Each path below is one point turned by a fixed rotation once a step. After each direction that follows a path, write how fast that rotation turns it, in degrees per step (0 if it stays still).
Each turn is a multiple of 5 degrees from 10 to 175, or 0.
Each row of a path follows its step; steps can be skipped.
Path 1:
step 2: [ -4   3  -6  -3  -6  -6  31 -17 -46  10  16   2   0 -11  15  26  11   5
  15  20  -7  23  21   3  10   2   5   1  13  -9  -5   6  -4  15   1  20
   9 -14 -24  -2   8   3  14  18 -15 -23  11 -19  -4   3  -9  -7]
step 5: [-22 -13  20   5 -20 -12   9   0  -1 -20   0 -21  22  33   4   4  -5  13
  -5  -3  11 -13  21 -14  -6  -2 -17  -4  -2   7   3   0  15 -26   3  24
   2  16  -3 -24  18   2   5   3  -8   1  24  14  -3   6 -26  27]
step 6: [-13 -20 -16 -16 -21  -9   9 -16  -8   3   9  15  15  -4 -15  19   7  18
 -30   5   4  25  -9 -18 -14   7 -21   2   7   3   2  15  -9 -26  14   0
  -7   8 -21  -3  -9  10  15 -12  25 -16   2  -3  19  25  14   7]
step 7: [  8 -20   5 -14  -3   9  -5   1 -17  -5 -14  -6  15  20  38 -16 -15  16
   1  25 -16  -5  23 -11  -7  15   5  18   6  -1  19   3 -15 -11 -27   9
   5   4 -28  -2   5   6  31 -10  -3   2  -8  -3   7   9  -5  25]
step 8: [ 13  -9  23 -23  -6  -7  23 -23 -24  18   6  -1 -15  24 -18  29 -19 -11
 -17  12 -11  11 -11   6  -8  12 -20   9  -6 -13   8   6 -14  -3  -3   7
  -6   1 -17  -5  12 -14  26   9   1  16  -6  -9 -12  11  18 -18]
step 22: [-15  -9  24  -3 -13 -25  13   2   6 -11   6  -2  14   9 -21  11  -7  16
 -19  19  -6  23  -2 -12 -15   4  15  12   1   8  21 -20  -9   6  11  -6
 -13  20  -8   1  11  -5  31  -9  17  15  20  -5 -10  27  24 -10]
step 29: [ 14  -7  -2  -5 -11 -17  16  -3 -22  29 -24  15 -12   5 -14   8   4  18
 -17   4  12  -4  -9   7  15   4   7  19 -19  -8   7  -1  32 -11   5  33
   6  -4 -23 -11   0  -5  23  10   2  -3   8  -7  14  27 -10 -11]
Directions:
[-1  4 -2  3 -3 -5  0  8 -2 -4 -5  3 -2 -3 -1 -1 11 -1 -4  4 -3  4  0  2
  0  8 -4  5  1 -1  2 -4  8  1  4  0 -1 -3  0  7  2  2  0 -2  3 -4 -4  5
  2  7  2  4]	110
[ 3 -7 -7 -1  3  3  3 -2  2 -2  2  0  1 -3  0  4 -2  2  2 -1 -3  1  5  2
  2  5 -8 -4 -4 -5  4  0 -5 -5 -1  6 -2  1  4  3 -4  8  4  0 -4  1  0  9
 -9  2 -1  0]	10
[-4  2  4 -3  4 -1  8 -2  4  0  7 -5  1 -1  6  3  1  2 -3 -2  3  4 -3 -1
 -4 -4 -5  0 -1 -3  8 -3  3 -5  6 -6 -2  0  6  4  6 -6  1 -5 -3 -2 -5 -4
 -1 -2 -2 -3]	130
[ 3  0  3  1 -6  1  0 -2 -8  3  2 13  2 -7 -2 -1  5  5 -3  1  6 -1 -2  2
  3  2 -7 -1  3 -4  0  7  1 -2  0  0 -1 -1  2  3 -1  1  0  3 -3  6 -1 -6
  2 -4 -3 -6]	175
[  0  -2   4  -4  -2  -4  -7   2   3  -3  -1   3  -1  -1  -4   1   0  -1
  -2 -11   0   7  -2   3   3   4  -3   0  -4  -3  -7  -8  -7  -3   1   4
  -6  -2  -3  -1   5  -3   2  -2   4  -4   2  -7  -4  -4   0   2]	135
Path 2:
step 1: [  1   0  17  20  -5   3   6   6   9  -2  -8  12 -20   1  -1  13  21 -15
 -21   1  10   9  -4  -4   7   7  16  -5   5 -13  -1  21 -18  -2 -16   3
   4  11 -13  33 -23  -8  11 -11 -10   6  -9   1  10   6  30  11]
step 3: [  0  10  -2 -10 -27   8  36  -3 -16  -4 -14  20 -13  10 -17   6  13   5
   0   6   1   2   8  -3 -16   3  -1  22  16  11   1   0   0 -15   7  -1
  11   7  -8  31  -2 -11  13   4  -6  18  -7 -22   5 -13   5  20]
step 4: [-19 -11   0  -2  -6  -3 -10  -4  12 -12  22  23  -4  -3  -3  -4  -4 -20
   6 -17  20  -2   9  -9   7  15   2  29  28  14  25 -17  -4   7 -16 -20
  -4 -15   5   7   0 -10   0  21 -10   0   2  -5  -5 -13  11  12]
step 8: [-39   3  -3  -7  -8  -3 -12  -3   0 -13   0  -9  -2   2  15  10  17   2
  16 -13  11  17 -19   8   6   1  16  27  -4 -34 -17  -2 -17   2   1  -4
   0  16  10   9  -7  -1   1  -5  -7  12   7 -25  -3 -19   1   7]
step 13: [ 14 -19   6  -4   5  -7   2  10  24 -25  22  18   0 -14   6 -13  -6  13
 -15   9   9  -4 -12  16 -17   2  10  36  13  -9   3  -7  -2  11 -13   3
  13   8   3  17  -8   1  15   9  -6   0 -15  -8  14  -4   9  13]
step 18: [ -1   9 -15  21 -25  -9 -15  28  -8 -10 -18  -6   0   4  19  14 -13  10
 -14   5   2   5   1  -7  -8  -8  18   0  10  -7  -1  15   2  -5 -31  -5
 -14  -3   9  16 -28 -16  11  11 -11   2  -3  -1   1 -14  12   2]
step 29: [ -9 -23  -9  25   4  -3 -14  21 -18 -12 -11   8  10   6  15  30  -4  -7
 -17  -1  10  -4   2  -8   3  -4  10  16   6   1   3   0   6   6   5  -6
 -26  -3  13  13  -3 -10 -20  13  -4  11   9  13   9 -15  29  12]
Directions:
[  4  -3   5   3   1  -8  -1   2   2  -4   6  -3   0   3   3  -8   1  -4
   5  -8   4   2  -4   0   6  -6   1   7  -4   6  -2 -10  -5   1   1   3
  -3   4   1   1  -3  -2  -2  -1   1  -1  -1   1   1   2   3   4]	160
[ 1  2 -2  1  0 -1 -1 -1  0 -6  3  2  0 -2 -1  4 -6  4  2 -1 -1 -3 -6  0
  6 -3 -3  3 -5 -2 -1  9 10  9  3 -3  0  2  1  2  1  8 -4 -4  5  3 -4  5
 -1 -2 -1  7]	20
[  0   7  -3  -2   3   3  -1  -5   0   3   4   0   7   1  -4   0   2  -3
  -1   2  -6  -1   3   6  -5 -10  -2   4  -5  -7  -7  -5   0   0   2   3
   6   0   5   1  -2   1  -1   0   0  -1   4  -8   3  -2  -1   4]	130
[ 1  5 -1 -2  1 -2  0  3 -1  1 -3 11  4 -3 -4  0 -6  2 -3  0 -1 -2 -2  2
  8 -4  4  0 -6  2 -1 -3 -8  4 -8 -5  2  1 -2 -5  2 -4  3  1 -4 -2  2  5
 -1 -7 -3 -5]	155
[ 2  2 -4  0 -3 -4  4 -1  0 -2  6  5 -5 -4 -8 -5 -4 -3 -3 -6  2  6 -6  1
 -6  3 -7  0  2  0  5 -2  3 -3  2  0  7 -4 -5  6 -1 -2 -6  4  0 -3  1  1
  4 -2 -6 -3]	35
[-11  -6   0  -2   4  -1  -1  -2  -3  -3   8  -3   3  -3   0   2   1   2
  -1  -8   1  -4   2   4   7   6  -6  -2  -3  -4   1   0  -2   4   4   0
  -4  -5   2  -2   1  -3   2   5   1   1   4  -4  -1  -5   4  -6]	170
[ 0  4 11  0 -7 -1  0  6  1  3  5  3  0 -2  1  2  1  0 -5 -5  1 -2  0  5
 -2 -4 -3 -4 -1 -4  3  5  1 -5 -1  6  0 -3  6 -3 -6  0  4  0  2 -5 -2  5
 -9  2 -2  3]	85
Path 3:
step 1: [-25  11  22 -13   0 -14   3  -9 -14 -24  -6 -12 -12 -26   7  28  29  -6
  14  -1 -18   0  25   3   8  -5  21  -4   3 -13   7 -20   2 -31 -10 -24
  11 -20  -4   9  -5  -3  15  -9  -2  -4   7  11   9  15  11   7]
step 10: [ -1  16 -21   1  12 -12   3  -2  12  -5  12  13 -12 -31  36   3  37  -8
 -19   6   4 -11  -4 -12   7   4 -13 -19  -3  13  10  -8   5 -14 -23   4
  14  -9   8 -17  -7 -21  -6  13  23 -18  -9   1 -22 -18 -18  -6]
step 11: [-13   6   2 -22   9 -10  22 -16   0  13  13  -8 -17 -25  -7   9  24 -11
   6  33  -1 -23 -14 -10  -4 -13   4   2 -16  -3 -16  -9  14 -10  13  23
  -3 -11  -5  -9   8 -27   8   4  29 -35  -5  -2  -3  -4   9  11]
step 18: [ -7  27  -5 -14   9   4 -14   8  -2 -24   3  -7  -4 -15  21  35  23  -5
  -8   0  -2 -12  15 -21   0   4   6 -10 -14 -17 -10 -25 -12  -1 -36   4
   0 -14  15 -14  -5 -28 -14  15  -3 -10  13  -2  10   0   1  18]
step 19: [-30   9   8 -16  17  -7   7  -8 -13 -15   6  -5  -6 -21  -2  25   2   8
  20  14  -7 -14  -3  -7 -10   2   4 -10   1  -9  -2   1   4 -12  -3  -2
 -16   8  -5 -46 -18 -21  12   1  -7 -32  -5 -21  20  26  10  -2]
step 20: [-32  21  -5  -2 -13  -1  10  10  -9 -19 -12  -7 -14 -20  18  19  14  -8
   0   3   0   6   9  -9 -17  -2   5   2   5  -4   4   3   2 -32  -4 -48
  23   5  -6   2 -12 -13  21 -12  17  -8  14 -13   0  25   8  -6]
step 23: [ -5  12 -19  20 -14 -18  17   3 -15   6  16  19   2 -24  12  21  22   2
 -14  10  14   2  -9  -7 -22   8  -2  -5  -6   9   2  -7  31  -6  -4 -10
  -9  -6   7   5 -13 -31   1  11  28 -14  28  12  -3  10  20  -1]
Directions:
[  2   5  -1   1   1  -1   2   3  -2 -10  -3   3  -7   2  -2  -1  -1   2
 -11  -1  10  -3   0  -1  -1  -1  -2   6   0   3   4  -1  -6   4  -4   0
  11   3   1  -3  -1   2   0   1  -1  -1   1  -3   0  -4  -1   0]	175
[-3  3  1  3  3 -1  3 -6 -5 -2  1 -1 -2  8  3  3  7  7 -2 -5  0  0 -1 -4
  3 -2  7  4 -3 -1 -3 -9  4  3  2  1 -7  0 -4 -2  4  0 -6 -5 -4  2  2 -5
  2  5  2  3]	60
[-4 -2  0  4  5 -3 -1  1  1 -4  2  2  4 -6 -3 -2  2 -1  0  0 -2 -6  0  7
  4 -7  0 -7  3  3 -2 -4  3 -2 -4 -2  1  1  1 -9 -2  6 -6 -5 -5  5 -5  2
  3 -8  2 -1]	125
[ 2  3  1  6  1  2  4  7 -8 -2  7  3  4  2  5  2  4 -1  1  4  1  0  5  4
  3 -6 -5  6  1 -8 -2 -2 -1 -3  2 -6  2  3  5  7  1  0  0 -1  1  1  2  8
  2  2 -1  2]	130
[ 1 -2  3  6  1 -1 -3  0 -1  1 -1  4  3 -6  2 -2  1  0 -4 -1 -3 -1 -1 -7
  3  9 -1 -1  6  1 -2  1  4 -3 -6 -5  7  2 -6  9  3 -2  0  1  1  6  4 -5
  5  1  7  4]	135
[-4 -6  3  1 -2  9 -2  3  8 -3  3 -3  0 -3 -1  2  3  5  1  2  2  0 -2 -1
  2 -2  9  9  0  2  4  1  4 -2 -2 -2  1 -2  9  5  2  7  1  1 -1  1 -3 -4
 -4  4  3 -6]	90
Path 4:
step 0: [  1 -14  24   7  -8   3   9  19   6  -2  -9  12  -5 -13   3  -7  -9   9
  15   1  16  15  -1 -10  12 -17 -12  -4   6 -19   4  -9  -5  29  18  -7
   8 -18   4  -7  12 -11  11  -5  -2 -20  -6   4  -2  -6   3  11]
step 6: [-18  18  -3 -13 -12  -5  -4 -10 -16   2   9  11  10   4  16  -5   7   0
  -1   9 -13  14 -13  -7  -8  -3  -5  -6  16   7  -2  19   5   8  14  16
   4  16  20  -6  15  -1   6  11   5 -19 -23  -3  -9  16  12  -6]
step 8: [-15   7  26   5   2  11  -9  14   5  19  -2   7  -6   8  -4 -16  14   7
   5  14  25  -2  -5   5   7  -7  -7  -8   4 -15  -2   1 -19  13   8  -8
  -9 -14  -2 -28 -14  -4 -15 -10  -4 -16  10  -2  -3 -15   1  11]
step 19: [ -5   3   4   8 -10  -8  -8 -17   8   4   1  23  12  28   2  -7 -27  -3
  -5  12  -2   8 -20  -6  -1  -5 -20  -7  18 -13  15 -19   0   6   7   0
 -17  -2   2 -13   5   8   5   2  11  -5  12   8  -9  17   4  13]
step 21: [  2 -13  11  -5  -9   2   2  19  10  20   8   6 -15 -10  10   9   6  11
  -1   8  15   9  18  -3  -6 -19  12 -14  13  -3  -8  -8  -8 -11 -19   7
 -11  -5  10  -1  13 -31   7   7   3 -10  -4  -4 -19 -13   4  10]
step 30: [  7  -8   0  -7  -9  17   6   7  17  -2   6  -7 -12   4  -7 -11   1   7
 -13   7  15   1   2 -17  -2   3  15 -21   7 -23  10   9 -24  14  -6   4
 -18  -2  -5 -12   5  -4   5  -3  17  -3   6  17 -29 -13   5   4]
step 32: [  3  -2  -8   6 -11 -11  10  -3   3   9  -1   1  21   7   5   1  -8   2
  18   7  -4  -2  19  -2   8 -16 -21 -13   3  15   9  -1 -14   6   3   1
  -4 -19   9   2  14  -4  22  10   2 -18 -29  -3   0  23   2  11]
Directions:
[ 5  1  5  4 -1 -6  5  7  0  2  2  3  6  2  0 -1 -6 -4 -1 -5 -6  1  0  2
  6  6 -9 -2 -4  0  4 -3  5  1  6 -2  2  1  4  5  0  7 -2  2 -1 -2 -4 -3
 -5  2  2  2]	80
[-7  6  5 -6 -2  1 -4 -5  9  1 -4 -1 -1 -4  1 -6  0  2 -6  1 -2  4  3  0
 -2 -4 -3 -4  1  1  5 -5  4  2 -2 -1  1  2  0 -5 -6  6 -2 -3  0 -1 -1  6
 -6 -3  0  6]	35
[ 3 -5  0  3  0 -2  5  6  6 -2 -3  1 -5 -5  6 -2  0  2 -5  0  1 -5  1  1
 -2 -1  6  1 -5 -3 -5  1 -5 -1  5  1  7  0  4 -5 -2  2  3 -1 -1 -2  6 -4
 -1 -7  9  5]	85
[-2  2 -7 -2  1 -1  0  6 -6  1 -6 -4  4  4 -4  0  0  5  2  4  0  2  0 -7
  2  4  0 -3  0  2  2  1 -2  2  0 -1  7 -5 -3 -2  0  3  1 -2 -4 -5 -5  0
  6 -9 -4  9]	45
Path 5:
step 1: [ 23 -14  10  19 -19 -10  -9   4  36 -13   3  26  23  12  14 -11   1  17
 -16   0   7   7 -10  -6   8   9 -17 -13  37  -1  -9  21  -7  -6  17 -15
 -15   8  19   4  21   4  -5  -9 -13 -17  -1   1  -9   1  -1   2]
step 6: [ 23 -21   5   8  19   4 -17  14   2  -4  12  11  -8 -14  13  14  11 -21
  27   9   4  31 -15  -1   8  15 -10   5  11  -7 -11  -5 -15 -15   6 -21
   1  13  -7   6  -1  -5  -6  23  -1 -24   7  -9   9  -4  40 -10]
step 7: [-13   3  -8  14   4 -14  13   2  20  -8   8  30   4 -12  -2   8 -11  -2
  15  -7 -19  17 -32 -21  -5  29   9 -29 -13  -5  -2   2  -2 -11 -17 -29
   9  -3  12   3 -18  -4  -7  14 -15 -12 -14 -26  -7  -7  -2  -5]
step 12: [ 26 -21  -4   8   9 -21   8   9  23  -1   7   6  10  -5  -9 -15 -30  -6
 -23   0  21  14  -4  23   7  29  -9 -21  -8  14  -4   9  -1   1   4   1
 -14  10  13  14 -13  17  12 -10   6   7   0 -23  -1  12  24   7]
step 14: [  9 -15  -8  17   8 -16   1   3  20 -26  18  12   4  -4 -15  11 -15 -19
   3 -26  -2   2  -7  11  17  19  22  -6  -4  -4  -7 -17  11   2  -9   5
  15   9  11  15  -7  27 -18 -17   5 -20 -11 -30 -27   7   0 -15]
step 16: [  8  -2  -6  25   4 -25   6 -17 -13   0   8  25  -1  12   2  18 -11   9
 -10  -2 -11  -2   0  19  39   0  15  -3  -9 -13 -12 -13   9 -13 -29 -29
  -4   0   8   5  -9  -5  -6   2  -7   2  -6 -32 -14 -15  19 -17]
step 34: [ 14 -13  13  28 -10 -22 -21  11   7 -31   7  15   0 -10   8  -6  -8  10
  -6  -2   1  -7   8  -2  23  -1   4 -23  10  -5  -4   5 -13 -10  -4 -11
  -5   3  30   0   3  -8 -13 -16 -22 -29  27 -22  -9 -13  -7   1]
Directions:
[ 5 -4  0 -7  1  3  1  6  5 -7 -1  1  2 -2  1  1  2 -3  1  1  4  5 -5  2
 -2  5  7 10 -3 -2  2 -2  3  3 -7  5  0  1 -1 -4 -4 -3  2  7  2  1 -5 -2
  1 -3 -2 -8]	45
[ 6 -6  2 -9  3  7  5  0  0  3 -1  2 -2  4  2 -1 -2 -4  1 -5  2  2 -7 -3
  8 -5 -1  1  6 -2 -3  4  0 -2  6  2 -7 -2  1  6 -3  2 -1  0 -3  2 -1  7
 -2  5  1  3]	160
[-2  4 -2 -1  3  1 -5  0  7 -1 -7 -3  6 -2 -1 -2  0 -4 -1 -5 -5 -3  0  2
 -5 -9  0  0 -2 -4 -7  0 -3 -4 -1  4  6  2 -6  4 -2  5 -6  1  2  5 -2 -3
 -7  2 -5 -3]	65
[ 3  0  2  3 -8 -3  2  2 -1  0  3  8  0  1  3  0  4 -2  5 -7 -1  1  2 -4
 -7  0  5 -2  0 -1 -1  0  1 -3  6 10  3 -3  2  6  4 -5  2 -2 -5 -5 -5 -5
 -4 -1 -1  0]	55
[ 6  2  2  2 -1  4 -2 -3  3 -1 -3  2  0  8 -1  0 -6  8 -2 -2  6 -3  0  2
 -6 -4  0  6 -1  4  2 -3  3  2  8 -4 -6  6 -4 -2  3 -2 -3  1  5 -6 -1 -1
 -6 -4  4 -2]	90
[  6   7  -2  -1  -3   3   2  -6   2  -8   4   3   4   3  -6   4   1   1
   4   2  -1 -11  -1   0   7  -2   1  -5   6  -4   1   2   0   1   0   4
   2  -6   2  -7   0   4   0   6   0  -2   2   0   1  -2  -1  -2]	55
[ -2   0   1   0   1  -8   2  -2   3 -10   1   4  -2  -1   3   0  -3   2
   2   3   3   2   4   4   2  -3  -4   4   6   8   1   5  -4   2   5   6
   2   7   3   0  -3   0   5  -6   4   4   1   3  -4   4  -6   0]	35
